In the data rows, the value 128 means zero.
Every row has a hidden score. In each pair, how much higher is the second row's than the first's? 20 means about the same, 40 much higher and 0 much lower. The score is a weighted sum of the row's numbers plus the product of two more (or one squared), each taken from its middle value.
[ 98 119 185 173  61 145 143 183 166 155 114 107  84  73  64 160 172]
[111 111 130 145 122 132 132 128 134 135 118 128 127 118 120 124 143]: 22
[121 171 137  83 158 139 136 134 116  71 135 127 173 144 155 150  94]
[161 136 133 116 133 158 135 151 150 137 139 113 129 116 125 142 127]: 36
[111 107 123 148 113 121 129 127 129 138 105 132 128 119 116 122 140]
[129 133 124 132 126 136 135 135 142 141 138 107 109 117 117 127 139]: 18
[152 105  96 126 129 104 116 116 103 136 129 152 143 149 141 117 106]
[ 80 114 158 171 111 157 132 146 158 132 108 111 113  86  90 128 167]: 21
[ 80 104 136 177  91 121 130 131 141 146  96 132 107  97  91 120 161]
[159 123 105 115 146 111 118 111 102 125 138 144 147 151 154 122 106]: 16
[142 102 113 133 123 107 122 117 108 136 116 148 143 145 144 124 120]
[136 144 132 133 125 151 141 143 139 142 136 102 114 113 115 132 136]: 24
[104 118 134 149 118 134 134 130 141 132 118 123 118 111 112 125 147]
[110 120 141 140  96 125 135 153 145 131 108 137 117 116 103 132 143]: 21
[144 110 116 123 132 115 127 121 112 128 123 142 144 145 144 126 117]
[160 206 119  98 148 150 131 143 145  94 149  91 131 125 123 137 114]: 24
[101 104 150 158 101 157 132 163 157 151  96 135 114  92  95 145 158]
[129 114 120 131 119 119 131 126 122 135 117 138 134 132 131 126 129]: 22
[164 122  58 113 161 101 104  68  91 148 150 149 133 164 149  88  97]
[ 66 103 158 192  84 143 135 146 169 151  94 123  86  72  68 123 185]: 26
[116 103 102 140 124 126 129 124 123 146 106 130 138 130 123 122 127]
[119 151 130  97 158 126 131 121  98  82 138 153 168 153 158 140  89]: 26
[123 117 116 135 127 119 128 114 124 139 127 131 124 132 129 116 130]
[ 73 110 191 187 112 181 133 172 187 148 113  82  88  58  79 145 186]: 13
[153 102 107 124 129 103 122 115 103 134 116 157 153 153 154 123 112]
[ 69  95 152 181 131 160 128 132 166 132 113 101 105  87 102 123 176]: 16
[149 123 151 133 140 153 123 136 146 149 140 111 121 118 125 133 141]
[126 114 137 139 125 137 132 130 133 150 120 135 126 122 125 130 138]: 23
[141 121  93 119 141 117 120 103 114 141 140 135 130 144 138 109 114]
[107 119 179 147 127 170 142 153 171 152 137  83  82  75  95 135 166]: 29
[122 113 116 135 126 119 128 115 125 139 125 131 122 132 129 115 130]
[146 106 119 124 129 112 126 116 110 134 117 147 144 143 145 125 120]: 23
[110 165 132  90 134  96 113 117 102  87 134 140 146 150 143 140  93]
[143 149 122 106 159 105 111  90 108 104 151 146 139 151 159 110 109]: 33
[146 153 139 108 133 122 124 127 119 106 139 128 131 137 131 139 112]
[ 59 104 168 194  87 148 140 147 173 153 100 119  76  65  73 126 187]: 18
[ 49 110 177 200  95 169 135 148 176 139  87 108 103  59  64 135 188]
[157  88 110 127 136  99 124 112  95 128 107 157 158 162 168 130 109]: 21
[115 141 131 105 129 108 128 124 107 103 127 143 148 147 138 135 102]
[149 133 104 117 141 116 121 112 102 132 135 131 131 145 137 122 115]: 24
[101 115 140 159  94 127 134 138 139 145 110 130 109 106 101 130 149]
[149 153 130 111 118 138 151 158 135 110 147 122 126 125 123 149 112]: 29
[116 150 131  99 149 121 134 119 105  95 138 148 154 151 154 132  96]
[129 110 119 135 119 118 130 125 122 138 116 139 135 133 130 125 129]: 22
[103  98  57 156 143 100 112  54 111 176 138 130 104 138 122  54 132]
[110 125 151 142 118 155 139 148 149 137 125 114 115 104 110 141 147]: 20
[156  91  89 122 117  89 117 114  91 140 102 166 168 158 152 117 104]
[132 138 147 141 106 145 131 156 141 144 119 117 117 113 104 143 140]: 16
[168 201 188  95 141 243 136 203 215 119 151   0  92  58  94 172 163]
[145 122 112 121 141 121 124 117 120 136 138 124 126 131 134 124 122]: 19
[137 133 125 125 124 133 135 136 129 132 139 118 120 127 122 130 130]
[160 132 116 111 142 114 126 125 107 122 136 141 132 146 139 130 116]: 19
[137 117 108 125 126 124 138 128 120 137 129 133 134 135 134 130 122]
[131 108  74 145 145  79  96  53 101 161 137 154 114 157 137  75 113]: 11
[135 129 133 117 128 114 126 127 113 116 142 141 132 145 143 130 121]
[125  93 118 151 110 107 120 126 118 147  97 155 143 134 130 121 133]: 26
[119 129 136 116 122 101 125 122 108 113 130 150 138 149 139 133 111]
[105 126 147 141  86 131 140 164 152 136 113 123 103 113  97 143 146]: 24
[130 170 128  98 155  92  99  69  84  97 161 173 141 159 170 106  92]
[147 125 105 113 143 120 124 114 115 137 137 121 128 143 137 125 117]: 13
[131 190 144 100 132 171 160 169 146  97 153  83 127 110 126 159 111]
[125 137 148 136 100 135 138 150 152 145 131 100  91 108 104 135 153]: 13
[125 166 125  99 141 123 125 121 119 101 138 116 132 130 134 135 110]
[131 118 113 130 121 129 140 134 128 138 127 131 130 129 126 127 127]: 29
[137 128 116 135 133 147 133 137 144 153 139 111 120 117 116 126 133]
[142 109 117 123 129 114 128 123 114 133 121 140 143 144 141 125 123]: 22
[170 156  97  79 188 104 105  90  84  75 149 162 177 172 180 129  71]
[170 106  90 110 139 103 113 109  75 118 138 158 152 154 162 130  90]: 16
[126 134 158 130  93 148 144 164 150 142 124  98  98 105 103 146 145]
[178 155  85  97 173 106 105  92  90 101 144 152 156 164 163 120  90]: 12
[107 158 149  70 192 107 118 101  72  31 159 191 213 188 197 146  59]
[150 135 126 114 145 141 128 128 137 129 140 119 132 133 139 127 128]: 17
[143 151 129 124 131 129 121 119 140 140 137 113 101 123 119 115 135]
[108 123 135 145 117 137 131 134 143 135 118 123 124 114 112 128 145]: 21
[107 110 134 146 126 136 134 129 136 133 116 123 123 118 120 122 142]
[106 120 139 146 117 142 136 137 142 134 117 121 122 109 112 131 146]: 18
[145 242 121  59 193 164 138 144 135  36 154  95 177 140 160 140  94]
[120 126 149 155  98 123 128 144 157 154 125 117  91  91  98 127 165]: 10
[102 107 151 152  80 126 138 165 148 127  98 137 113 108  99 140 152]
[144 139 128 117 140 137 127 137 135 128 146 106 120 120 128 130 132]: 10
[121 123 135 135 129 143 132 136 143 141 127 114 125 117 120 126 142]
[138 147 119 107 145 130 130 119 121 110 140 132 139 139 139 126 113]: 22
[131 115 120 130 124 123 131 126 121 135 123 133 132 134 131 129 127]
[138 118 112 123 128 120 129 123 118 130 132 138 133 137 133 123 121]: 22
[136 125 126 123 106  92 126 124 106 120 125 152 128 142 128 129 113]
[122 132 136 107 123 108 122 138 111 103 129 151 141 155 143 139 105]: 11
[127 105 129 146 104 115 126 133 124 142 106 139 133 131 127 121 132]
[122 124 140 135 107 130 143 138 139 141 130 120 102 115 115 134 142]: 19
[154 146 119 106 135 128 137 130 121 113 136 143 140 141 135 130 110]
[151 137 105 112 150 115 120 111 108 115 137 140 143 147 145 124 108]: 12
[ 88 123 160 170 107 155 125 150 165 145 110 113 112  86  88 138 166]
[ 96 109 149 156 129 149 133 135 147 132 118 111 119 107 116 127 155]: 27
[102 141 160  96 158  77 116 101  87  52 131 200 203 191 183 135  69]
[133 136 133 128 126 137 130 136 141 137 130 114 117 121 120 132 136]: 33
[118 114 105 145 130 109 121  96 125 150 131 132 115 135 125  96 133]
[131 129 128 130 121 130 133 137 130 134 127 126 126 126 122 133 132]: 20
[139 136 122 113 139 122 129 120 118 114 136 132 138 139 141 132 116]
[175 178 140 100 153 158 123 143 133  97 153 100 135 124 136 144 116]: 19
[127 137 178 108  84  96 135 157 117 108 128 150 126 155 125 143 114]
[168 158 121 107 170  90  95  61  93 115 171 165 130 165 161  95  97]: 8
[122 153 130 112 132 141 138 143 134 107 136 122 130 128 134 136 119]
[131 118 138 129 136 147 133 135 138 143 132 120 122 121 127 132 136]: 20
[203 162 131 100 164 138 110 135 126  92 145 151 159 157 159 132 104]
[143 108 118 126 124 112 124 121 112 133 121 143 142 146 143 124 117]: 26
[133 128 123 122 105  96 125 129 112 125 127 145 123 140 127 132 116]
[125 144 165 139 114 167 136 165 172 149 138  73  92  86  96 148 162]: 15
[131 142 132 133 118 133 128 124 143 150 137 109  94 114 108 119 143]
[ 85  90 143 175  88 147 142 142 147 131  85 140 118  89 102 131 161]: 32
[142 127 120 114 131 113 128 119 107 111 137 152 151 152 149 131 106]
[124 138 167 150  89 145 130 175 165 153 124  98  89  94  82 150 161]: 16
[ 88  84 124 173  82 134 148 149 133 138  81 147 126  96  94 126 159]
[156 120  95 116 141 130 124 120 112 153 134 118 119 125 122 127 125]: 8
[ 82  95 144 179  93 139 141 145 146 132  86 135 121  89  94 127 168]
[127 151 185 148  61 183 158 200 202 168 133  56  37  61  62 162 181]: 12
[136 130 125 121 130 132 135 131 128 131 136 119 123 126 127 131 127]
[134 106  91 127 144 119 113 107 103 154 130 119 126 144 128 118 114]: 12
[106 136 151 153 103 149 137 149 149 155 123  99  88  96  98 134 157]
[111 197 127  49 237  80  94  71  70   5 164 207 241 208 233 117  39]: 12
[117 105 135 145 124 139 128 134 135 146 115 131 126 120 124 130 139]
[143 154 132 105 140 152 141 147 132  97 139 120 149 132 136 144 112]: 28
[ 87 123 162 167 109 147 128 147 160 141 105 113 115  93  96 131 161]
[ 82 118 141 170 123 141 118 121 158 144 118 108 109 101  95 112 161]: 20
[137 121 120 122 123 110 128 121 115 123 127 143 139 144 139 129 119]
[138 128 132 135 112 126 126 149 129 137 117 130 129 125 112 141 130]: 21
[ 95 121 181 164 106 178 139 166 174 148 114 101 106  73  91 150 169]
[226 139 135  82 186 154 112 130 155 134 164 127 153 149 170 122 123]: 24
[ 92 110 139 164 105 131 128 134 143 138 104 125 115 104 101 124 157]
[162 114  91 109 141 116 132 116  98 134 136 140 146 154 150 123 102]: 25
[ 79 103 133 175 120 163 131 140 156 143 107 111 127  96  94 127 156]
[116 152 127  97 158 111 122 112 104  83 139 158 163 155 162 128  96]: 17
[109 111 134 148 119 133 131 132 134 139 115 126 121 117 118 128 144]
[112 112 129 143 126 133 131 127 132 135 116 126 126 120 123 124 140]: 21
[126 135 144 133 116 142 136 146 152 140 132 102 105 110 110 135 148]
[141 143 122 109 138 125 135 128 115 106 141 141 145 145 141 131 109]: 24
[145 149 130 123 135 153 135 142 144 130 140 104 127 119 123 131 135]
[128 115 121 133 122 119 129 125 123 137 120 135 130 132 129 125 129]: 19
[153 167 137 102 148 173 136 158 143  86 143  99 156 126 132 151 115]
[123 126 123 134 126 129 132 125 129 139 128 121 117 125 121 124 135]: 15
[153 112 118 121 117  89 116 112  98 114 117 170 154 161 153 125 105]
[111  98 116 149 103 125 139 137 123 139 105 139 128 118 114 125 140]: 24
[111 104 117 150 119 114 121 111 124 147 115 133 121 127 125 110 136]
[ 91 102 153 159  49 115 129 182 160 131  79 153 115 107  70 154 157]: 17
[141 127 118 119 138 126 129 122 123 130 136 125 127 131 133 128 123]
[136 139 141 130 121 142 131 146 147 138 129 107 117 115 114 136 138]: 19
[114 117 126 140 118 128 134 129 132 134 118 127 125 119 118 125 138]
[142 119  85 122 147 116 122  97 112 149 139 129 126 143 131 107 114]: 17
[126 158 123 100 166 115 119 106 103  88 134 147 158 153 161 128 100]
[138 147 112 111 151 122 121 104 112 116 142 134 132 140 144 117 114]: 25
[119 116 125 137 120 132 135 133 131 137 128 120 119 119 121 128 136]
[117 155 133 101 141 118 129 122 115  97 133 136 147 142 143 136 105]: 12
[138 128 121 122 129 122 127 124 119 133 129 127 127 133 127 129 123]
[105 113 143 145 135 148 135 133 146 138 122 112 122 113 122 126 151]: 19
[132 106 119 133 123 118 131 125 118 138 116 138 138 134 135 127 128]
[ 80 115 154 174 107 146 131 139 157 129 105 120 110  91  90 128 168]: 20
[122 133 136 135 126 141 129 135 145 141 128 111 116 118 115 130 140]
[129 162 129 104 158 133 123 117 119  95 130 129 148 140 146 130 106]: 17
[136 115 113 125 124 116 130 123 117 133 121 138 139 139 135 124 123]
[118 115 135 137 131 140 132 131 137 138 127 121 122 120 125 128 139]: 17
[141 206 147  93 137 200 146 177 162 101 141  58 118  95 109 172 123]
[103 117 132 150 118 131 133 128 139 135 114 125 118 114 113 123 147]: 29
[122  96 118 147 103 112 130 128 117 143 100 154 138 133 130 125 129]
[ 91 124 149 161 107 153 141 143 149 143 119 115 100  95 101 135 155]: 17
[135 150 163 133 102 161 139 174 171 138 138  79  91  92  97 149 156]
[169 120  89 108 144  91 116  99  82 103 135 170 169 169 168 120  85]: 26
[118 111 120 140 114 121 131 128 126 139 109 136 134 125 122 125 134]
[114 125 131 140 129 140 131 128 147 142 132 113 112 112 118 123 144]: 17
[161 118 114 123 119  69 106  99  83 101 113 193 176 177 160 124  87]
[106 114 132 151 118 134 129 134 144 140 113 125 124 113 108 126 147]: 17
[128 127 120 130 126 134 139 130 128 138 133 122 125 127 125 128 131]
[101 122 133 150 115 137 138 131 136 135 120 122 112 111 112 130 145]: 18
[125 159 155 111 117 172 150 188 161 102 146  80 122 111 116 163 130]
[127 145 157  70 185 105 116 108  69  29 160 199 227 192 210 146  45]: 34
[137 142 153 126 118 166 145 164 158 129 134  85 118 104 112 150 143]
[ 41 112 162 209  87 151 140 132 151 149 102 119  74  74  73 133 187]: 8
[136 138 141 114 129 115 128 128 121 114 140 132 135 142 141 128 121]
[131 143 144 140 109 158 140 160 145 146 126 105 106 104 100 143 141]: 21
[142 121 112 121 135 121 128 119 115 132 133 132 135 140 140 123 119]
[113 122 128 142 121 129 135 126 134 140 125 120 113 118 115 126 143]: 20
[131 116 120 129 122 121 132 126 122 134 121 136 133 133 132 126 127]
[118 110 136 141 129 143 135 133 144 146 133 111 112 111 119 125 144]: 19
[124 113 122 137 119 120 129 126 127 138 117 133 129 130 127 124 132]
[141 149 116 109 143 119 128 118 116 107 142 143 134 144 141 126 111]: 20
[149 109 107 117 121 108 127 124 105 132 114 152 151 150 144 124 113]
[118 101 127 149  92 114 135 139 116 141 115 137 119 121 111 132 131]: 23
[111 121 131 141 118 137 134 137 137 134 116 121 126 117 116 129 143]
[140 121  97 131 140 102 113  86 107 144 137 149 126 151 141  94 117]: 17
[131 100 119 139 108 112 129 128 117 140 107 148 135 134 130 123 130]
[128 126 124 128 118 119 132 129 124 132 128 128 121 129 123 130 127]: 18
[ 85 114 178 169 130 176 124 140 175 139 123  93 119  83 102 118 175]
[169 159 108 100 152 129 133 128 119  98 154 143 153 151 148 125 102]: 26
[134 124 155 131  91 123 141 149 140 137 129 128  96 119 112 138 143]
[145 102 114 132 124 103 121 116 106 136 117 150 146 146 145 123 118]: 18
[ 81 134 173 179 141 178 100 144 196 164 131  72  93  77  82 117 184]
[116 107 129 137 136 144 136 132 145 147 118 120 130 120 131 123 144]: 33
[101 141 187 160  90 192 147 190 177 154 123  76  85  61  77 166 170]
[125 132 138 135 113 143 137 143 139 138 123 118 118 119 115 137 137]: 22
[107 146 168  94 154  73 107  99  75  55 128 198 195 191 185 138  66]
[128 111 108 139 119 120 125 126 124 144 121 132 126 130 121 120 129]: 35
[179 115  77 100 150 110 122 110  82 125 141 151 160 162 163 124  89]
[ 95 127 149 159 134 152 116 128 163 148 130  97 109 100 102 118 160]: 9
[147 110 113 121 130 104 121 117 105 128 124 148 153 148 151 123 110]
[123 114 119 135 117 121 129 129 127 136 115 133 130 128 128 125 131]: 17
[118 135 141 112 139 105 124 114 107  98 129 157 156 156 151 132 101]
[114 129 192 154 105 193 136 184 194 159 129  74  81  63  84 155 177]: 22
[137 121 130 123 143 140 130 130 140 143 135 119 128 130 136 126 135]
[165  87  86 117 117  81 114 109  82 138  99 175 179 167 157 114  97]: 28
[175 100 135 105 132 107 123 123 100 115 129 172 164 158 167 135 104]
[128 151 133 111 128 112 131 127 111 105 138 137 137 140 133 139 106]: 3
[ 42 118 143 201  91 142 140 128 149 145 104 120  77  73  76 128 178]
[149 149 101 108 158 116 116 104 109 112 143 137 139 147 149 120 106]: 22
[108 120 126 143 126 130 127 120 138 137 125 120 119 121 117 116 141]
[143 120  91 133 143 101 107  68 101 144 138 155 125 160 146  92 110]: 15
[133 116 119 127 123 120 131 125 120 133 122 137 135 136 134 127 126]
[125 141 142 107 141  98 116 109 101  88 132 163 166 166 163 133  96]: 13
[145 112  80 132 151  82  98  57  91 151 142 162 126 164 153  78 106]
[134 105 109 129 118 119 129 125 105 137 118 137 130 133 132 130 123]: 27
[139 117  93 129 142  99 112  82 105 144 139 148 129 152 147  94 112]
[138 129 115 125 131 131 135 129 130 135 136 122 127 130 127 125 127]: 25
[122 125 136 134 113 133 139 139 139 138 127 120 113 117 116 132 140]
[126 141 142 139 109 144 137 145 161 151 135  87  75  99 102 131 159]: 16
[143 123 134 123 145 144 128 136 143 146 135 116 122 126 135 130 138]
[110 100 135 151 124 143 131 136 139 145 113 131 121 113 120 125 146]: 25
[146 169 121 104 144 138 135 135 131 104 144 119 133 134 133 132 115]
[125 116 113 130 126 124 133 122 123 139 124 131 133 134 128 124 123]: 16
[138 115  90 134 143  91 104  73 102 148 139 152 122 154 143  88 114]
[121 155 182 100 112 100 134 142 109  92 139 147 147 159 149 143 103]: 28
[109 107 136 148 133 142 126 129 142 147 126 113 120 112 121 130 150]
[ 99 113 145 154  84 135 141 162 149 124  99 135 111 103  97 137 155]: 32
[132 139 150 127 117 161 142 160 161 136 140  88 101 100 111 147 148]
[113 118 120 138 135 134 130 115 133 143 131 117 119 125 125 116 140]: 18
[114 115 130 137 130 136 135 129 137 137 126 117 121 118 121 125 140]
[110 156 136  84 163 138 140 135  87  64 153 158 182 156 165 153  71]: 28
[159 123 102 110 143 104 118 104  95 115 135 154 150 157 155 129  98]
[117 119 134 134 108 125 137 143 135 129 116 132 120 124 118 134 137]: 21
[144 144 129 116 136 135 127 131 134 125 137 109 131 127 132 127 128]
[142 114 115 124 130 115 128 120 115 131 123 142 141 143 144 125 118]: 21
[124 102 111 140 111 110 126 126 118 142 103 145 141 132 125 122 129]
[121 163 125 100 152 134 134 129 128  94 128 123 149 135 138 134 109]: 11
[132 177 125  76 187 131 113 110 104  60 142 144 181 154 168 142  85]
[117 129 156 142 101 144 137 157 155 147 122 114 109 101  98 137 153]: 29
[115 104 123 147 101 117 129 132 126 141  99 146 129 122 119 126 139]
[115 116 119 137 125 133 133 129 132 136 118 122 130 125 122 127 131]: 19
[130 163 152 113 107 124 133 154 153 116 143 101 101 125 121 127 144]
[141 108  99 135 120 110 118 121 115 145 123 142 131 138 128 117 121]: 14
[130 132 136 127 118 129 138 138 135 133 135 113 113 121 120 135 135]
[131 157 135 116 119 133 136 145 142 125 131  94 114 119 114 141 136]: 19
[138 145 146 122 130 149 131 146 161 130 145  89 104 109 122 134 147]
[154 122 104 112 139 109 125 112 104 120 132 148 142 147 148 128 106]: 28
[107 120 149 145 132 153 132 134 153 134 127 108 122 107 116 125 152]
[138 141 123 117 134 127 130 125 127 123 137 119 126 132 131 128 126]: 20
[110 117 129 143 117 132 134 131 135 135 116 125 123 116 116 126 141]
[139 166 121  94 167 108 106  74  91  91 152 159 137 151 166 111  95]: 30
[142 129 103 135 122 121 129 121 106 152 130 130 120 135 120 124 125]
[147 151 127  94 140 124 136 125 108 100 140 130 136 140 138 135 109]: 29
[145 136 140 119 134 138 130 136 141 138 140 112 122 126 125 133 131]
[147 127 130 123 129 130 129 135 128 129 133 135 127 133 134 133 126]: 19
[ 93  95  99 162 127  97 105  67 124 170 122 131 103 127 120  73 127]
[134 148 123 122 130 140 132 135 140 128 132 104 117 118 122 133 133]: 25
[115 108 117 143 121 118 124 120 127 141 119 131 126 127 123 118 136]
[122 124 155 144  95 143 135 164 156 149 116 121 110 103  99 144 152]: 20
[102 129 185 170  80 165 144 179 183 163 128  78  68  67  73 149 182]
[139 114 118 126 128 116 128 121 116 132 125 139 139 141 140 126 121]: 28
[183 186 120  64 176 143 120 126 129  62 161 129 182 156 161 122  86]
[118 111 117 142 123 116 124 112 124 143 122 132 123 129 126 114 133]: 7
